z_493: [147  77  90 159 105 120]
z_740: [173 147 122 129 145 124]
z_688: [147  77  90 159 117 120]
loc: [122] -> z_740, 3
loc: [117] -> z_688, 5

z_282: [136 122 135 148 144 136 113  99]
z_466: [125 165 137 125 129 147 126 122]
z_72: [119 155 120 131 115  98 106  90]
z_755: [132 123 143 127 152  86  99 125]
z_500: [125 165 137 125 129 147 126 124]
loc: [124] -> z_500, 8
loc: [98] -> z_72, 6
loc: [90] -> z_72, 8

z_420: [127 151 135 109 123 140 135 135 140 147 145 126 153 140 159 124 112  92
 119 150 109  97 140 122 148 116 118 143 139 123 143 133 120 108 164 137
 160 154 114 115 134 128 138 150 153 134 128 134 126 107 111 118 143 140
 121 109 128 128 140 126 124]
z_3: [127 152 134 108 124 140 135 135 139 147 145 126 153 140 159 123 111  92
 146 150 108  98 140 121 149 114 117 141 136 123 142 133 121 108 165 137
 159 155 114 114 134 127 138 153 153 134 128 136 127 108 110 118 145 141
 121 108 127 127 140 127 124]
z_119: [127 151 135 109 123 140 135 135 140 147 145 126 153 140 159 124 112  92
 119 150 109  97 140 122 148 116 118 143 139 123 143 133 120 108 164 137
 160 154 114 115 134 128 138 150 153 134 128 134 126 107 111 118 143 140
 121 109 128 128 148 127 129]
[127 151 135 109 123 140 135 135 140 147 145 126 153 140 159 124 112  92
 119 150 109  97 140 122 148 116 118 143 139 123 143 133 120 108 164 137
 160 154 114 115 134 128 138 150 153 134 128 134 126 107 111 118 143 140
 121 109 128 128 148 127 129] -> z_119
[127 151 135 109 123 140 135 135 140 147 145 126 153 140 159 124 112  92
 119 150 109  97 140 122 148 116 118 143 139 123 143 133 120 108 164 137
 160 154 114 115 134 128 138 150 153 134 128 134 126 107 111 118 143 140
 121 109 128 128 140 126 124] -> z_420
loc: [155] -> z_3, 38

z_527: [128 130 135 123 120 139 137]
z_192: [ 91 126 134 146 125 124 135]
z_516: [132 137 118 126 126 125 139]
z_497: [131 122 134 126 130 126 131]
z_715: [124 121 119 113 141 130 160]
z_693: [130 129 130 131 134 126 126]
z_88: [132 133 154 112 130 109 130]
z_280: [135 129 134 117 132 127 129]
z_27: [128 132 102 134 130 142 139]
z_407: [130 129 130 131 134 126 134]
z_835: [131 122 134 126 142 122 122]
z_170: [135 129 134 130 132 127 126]
loc: [160] -> z_715, 7
loc: [113] -> z_715, 4

z_680: [127 128 126 127 128 129 131 128]
z_278: [130 127 126 127 128 128 127 128]
z_705: [128  89 128 127 130 128 127 130]
z_381: [130 127 165 128 128 129 124 128]
[128  89 128 127 130 128 127 130] -> z_705
[130 127 126 127 128 128 127 128] -> z_278

z_362: [149 117 115 127]
z_616: [109 105 130 129]
z_385: [ 99 109 177 155]
z_314: [109 145 176 104]
loc: [130] -> z_616, 3
loc: [115] -> z_362, 3
loc: [129] -> z_616, 4
loc: [177] -> z_385, 3
loc: [104] -> z_314, 4
loc: [105] -> z_616, 2
loc: [127] -> z_362, 4

z_626: [103 111 154 145]
z_265: [146 139 106 125]
z_269: [ 89 115 104 102]
z_465: [114 163 144  93]
z_255: [125 115 157  90]
loc: [154] -> z_626, 3
loc: [89] -> z_269, 1
loc: [90] -> z_255, 4
loc: [144] -> z_465, 3
loc: [103] -> z_626, 1

z_81: [149  98 137 124 179 144 114 127 115 132 134]
z_552: [149  98 137 124 179 144 114 127 115 132 163]
z_631: [154 137 109 164 122 164 173  99 169 134 165]
loc: [173] -> z_631, 7
loc: [163] -> z_552, 11
[149  98 137 124 179 144 114 127 115 132 163] -> z_552
[154 137 109 164 122 164 173  99 169 134 165] -> z_631

z_352: [109 108 126 128 125]
z_221: [113 111 108 113 130]
z_405: [156 105  87 155  93]
z_954: [154 129  87 155  93]
z_513: [109 108 110 112 112]
z_26: [129 127 130 126 130]
loc: [128] -> z_352, 4
loc: [125] -> z_352, 5
loc: [156] -> z_405, 1
loc: [111] -> z_221, 2

